In each game, the first row plays the second. By how much does the first row win? 20 means about a draw, 40 a big win and 0 a big loss. Wins can go round in a circle. Each row has two weighted sums of its numbers, A and B, taken from their middle values. A row wins by its A times the other's B, less its B times the other's A.
[ 30.   2. -22.  10. -23.  12.  29.  17.  43.  19.]
[  9.  10.   6. -32.  29.  36. -31.  28. -11. -12.] 16
[ -6.   9.  12. -37.  52.   1. -42. -10.   9.  -6.]
[-14. -50.  25. -15.  14.  28. -36. -23.   2.  44.] 23
[-28. -23.  35.   7.  43.  12. -31. -18. -18. -10.]
[-18.   4. -34.  49. -43.   5.  37.  32.   5.  10.] 20
[-17.  -7.  -5.  41. -44. -39.  58.  64.   3. -35.]
[  2.  -4.  11.   0.  -7.   9.   1. -10. -30. -14.] 18
[-16.  47.  21. -17. -25. -19.   1.  23.  37. -36.]
[  3. -20.  29.  -1.   1. -18.  -1.  -8.   6. -25.] 18
[-49.   5.  -6. -20.  33. -25.   8. -16. -12.   1.]
[ -2.  29.   1. -14. -29. -12.  34.  17.  15.   3.] 22
[-21.   3. -41.  -9. -24.  10.  -1.  17. -24. -30.]
[-24. -12.   3. -42.  12.   3. -13. -16. -50. -28.] 24
[ 15.  11.  24. -10.  15. -22.  -8.   8.  -6.  -3.]
[ -7.  24. -33. -27.  27.  -8.  -3.  19. -38.  18.] 22
[  5.  18.  17.   5. -21.   1. -11. -32.  26. -38.]
[-15. -35. -20. -26.  16.  53.  17. -18.  13.  20.] 22
[-15.  -9.  -8.  54. -34.  17.  43.  16.  38. -26.]
[ -3.  -7.   1.  -6.   6.  -4. -25.   4.  -7.   0.] 22
[ -2.  -7.  40. -20.  18.  14. -56.  -2.   1.   6.]
[-25.   6.  20. -23.  20. -42. -40.  -7. -39.  -2.] 20
[-17.   0. -65.  52. -32.  17.  28.  21.  -7.   4.]
[-13. -40.  15.  -3.  21.  29. -25.  -7. -19.  34.] 19
[ 22.   4.  23.  28. -25. -24.  11.  -5.  21. -10.]
[-25.   8. -12. -30.   8.  15.  -4. -10. -63. -18.] 20
[  8. -16. -28. -24.  53.  28. -19. -22.  17.  38.]
[  5. -34.  35. -20.  31.   5. -41.   5. -10. -21.] 17
[ 33.  -1.  38. -18.  -3.  34.   2. -44.  43.  10.]
[ 28.  10.  -6. -26.  14.  14. -26.  -4.  19.  30.] 17
[ 40.  -8.   2.  10.  -9. -18.  -4.  13.  17.  18.]
[ 43. -60. -37. -30.  15.  26.  18. -42. -16.  36.] 24
[-28. -19.  -2.  -5.   6.  30.  22. -13.   4.   4.]
[ 18.  10. -29. -36.  19.   3. -23.  21. -40. -15.] 20
[ 24.  33. -20.  14.   4. -26. -20.  -8.   1.   6.]
[  4.  -8. -12.  22.  -9.   3.   5.  -2.  18.  -5.] 21
[ 26.  -6. -12. -31.  27.   5. -13.   5. -15.  40.]
[  8. -14.  13.  32.   5. -24.  18.  -3.  10.   3.] 23
[-28. -16. -13. -45.   5.  43.  -5.  18. -37.  13.]
[-10. -31.  14.  28. -36. -16.  34.   1.  12. -27.] 16
[ -3.  25. -25. -28.   7.  12. -14.  25. -17.  23.]
[ 13.  50. -28.  -9.  18. -15.  18.  52.  22.  15.] 15
[ 20.  15. -32.  -6. -26. -19.  19.  14.  19. -30.]
[-28. -16.  -2.  -8.  15.   3. -36.   1. -60. -11.] 19
[ 35.   6. -31. -36.  60.  32. -24. -13.  33.  21.]
[ 36.  51. -49. -14. -12.  21.  14.  31.  26.  37.] 9
[-19.  18.  -7.  22.  -4. -10.  -3.   5. -17. -17.]
[ 22. -18.   0. -11.  14.  13.  -7. -14. -13.  -4.] 21
[-13.  -6.  -1.  17. -13. -20. -17.  44.  16.  -9.]
[-29. -38.  37.   5. -11. -22.  12.   3. -24.  -8.] 10
[-14. -32. -27.  -3.  26. -10. -28.  -3.  25.  29.]
[  7. -35.  18.  39. -10. -13. -20. -14.  -9.  10.] 27
[-36.   3.  53.  63. -33.  -1. -20. -13.   3.  -1.]
[  5. -10.  20.   4.  16.  27.  -9.   6.  15. -37.] 34
[ -9.  -3. -10.  10.  33.  -9.  19.  12.   6.   7.]
[ -4. -23. -40.  29.  17.  19.  44.   8.  -3. -51.] 22
[ 16.  -2. -14. -16.  -8. -24. -16.  -4. -13. -23.]
[  1.  18. -15. -11.   4. -32.  34.   2.  32.   7.] 24
[-14.  12.  41.  16. -27.  -1.  16.  17.   2. -17.]
[-17.  28.  17.   0.  -5. -42.  -2.  22.   6. -10.] 23
[  5.  39.   6.  26. -68. -47.  28.  50.   0. -35.]
[ -5. -62.   3.  26.   8.  31.  31. -71.  27.  25.] 9
[-14. -28. -29.  18.   9.   4. -24. -23. -39.   7.]
[ 28. -37.   2. -10.  21.  14.   8.   2.  -4. -21.] 20
[ -6. -30.  21.  21.   0. -47.  20.   5.   1.  -1.]
[ 18.  -3.   7. -38.   8.  44. -25. -49.  -1.  33.] 9
[ -1.   6. -23.  11. -12. -34.  -7. -14.   6.   0.]
[ 23.  18. -22.  16. -52. -20.  21.  45. -16. -26.] 16
[-31.  -2. -19.   9. -23.  16.  19.   4. -18. -22.]
[ 10.  -1. -28.  18.  14.   8.  13.  24.   1. -10.] 22
[ -5.  -9. -14. -48.  32.  11. -13.   7. -13.  22.]
[-10. -24. -30. -14.  19.  33.   9.  15. -46. -18.] 19
[ -9.  10. -24.  12.  44.  -3.  19.  -3.  20.  -2.]
[ 16.  27. -21.  83. -69.  19.  59.  79.  50.   7.] 12
[ 21.   4.  10. -13. -15.   7.  -8. -25.  29.  11.]
[-14. -41.  58.  56. -14.  -5.  41. -38. -35.   4.] 39
[ 48.  30.   9. -30.  20.  32. -25.  14.  28.   1.]
[-14.  20.  31. -18.  18. -20.   2.   7.   2.  11.] 6
[ 29. -24.   7.  44. -25.   4.  14.  42.  12.   3.]
[-29. -10. -31.  32.  -7.  20.   7.  14.  24.  18.] 22
[ 34.  -1.  46.   0.  25.  14. -22. -31.   9.   4.]
[ 23.  20.  27. -16. -57. -35.  11.  38.   7.  10.] 19
[-55.  -6. -10.  20. -11.   4.  -9.  41. -29. -25.]
[ 20.   3. -51. -19.  35.  47.  -5. -17.  -3.  21.] 35
[  0.  -1.  36.  23.  20. -16.  -5.  24.   6. -51.]
[-49.   5. -39.   7.  14.  15.   6.  28.  -8. -30.] 28
[ 20.  -1.  -9.  -7.  -8. -26.  17.   0. -31.  -1.]
[  2.  14.   7.  12. -11.   3.  22.   4. -20.  -4.] 25
[-32.  39.  52.  19. -10. -21.   0.  18. -33. -18.]
[  2. -28. -11. -21.  10.  -3. -13. -23.   2.  27.] 6
[-17.   5.  15.  -7.  -7. -17. -39.  21. -12. -23.]
[-29.  21.  25.  23.  -5. -17.   3. -11.   1. -53.] 17
[ -3. -34. -21.  30.   5.  22.  -6. -19.  31.  12.]
[-12. -16.  15.  -6.  34.  17. -40. -11.   6.  22.] 18
[-18. -39.  -6.  -5.  -8.  -6. -24.   6. -38.   5.]
[ 13. -54. -15. -14.  16.  -3.  24. -39. -36.  14.] 20
[ 27.  -8. -25.  25. -28.  -1.  50.  24.  18.  17.]
[-18.  17.   8.  11. -43.   8.  40.  28.  18.  12.] 24
[ 28. -20. -34. -50.  -7.  19.  -3.  13.  -6. -10.]
[  3. -12.  25. -22.  18.   4. -20. -24.  30.   5.] 24
[ -6.  -3. -16.   6. -27.  22. -26. -21. -47. -18.]
[  2. -21.  17.  15.  -2.  16. -11.  11.  17. -26.] 17
[ -7. -12.  -5.   6.  -2.  -3.   1. -22. -27.  -6.]
[-26. -17.  -6.   6.   2.  -6.  24. -17. -25. -25.] 23
[ 22.   7. -25. -14. -17.   4. -21.  35. -29.  18.]
[  5. -19. -41. -11. -15.  11.  17. -21.   3.   6.] 31
[ 20.  17. -18.   6.  13. -16.  34.  -1.  27.  -2.]
[  9.   6. -33.  50. -76.  -9.  44.  40.  27. -27.] 20
[ 13.  -6.  20.  14. -33.   3.  11.  14.  53.  18.]
[ -5. -12.  39.  -4.   5.  -3. -33. -23.   1.  10.] 19
[-29.   2.  23. -28.  25. -21. -11. -10. -10.  15.]
[ 35.  22.  -3.  -8.   5. -14.  18. -12.  21.  31.] 17
[-13. -47.   8.  -4.  -4.   8. -11. -21.  -4.  20.]
[-18.  -1.   3. -28.  74.  17. -38.   0.   0.  18.] 19
[-32.  17.  -4. -36.  33.  -5. -60.  16. -28.   5.]
[ -4. -23.   2.  41.   1. -36.  29.   1. -37.  -6.] 16
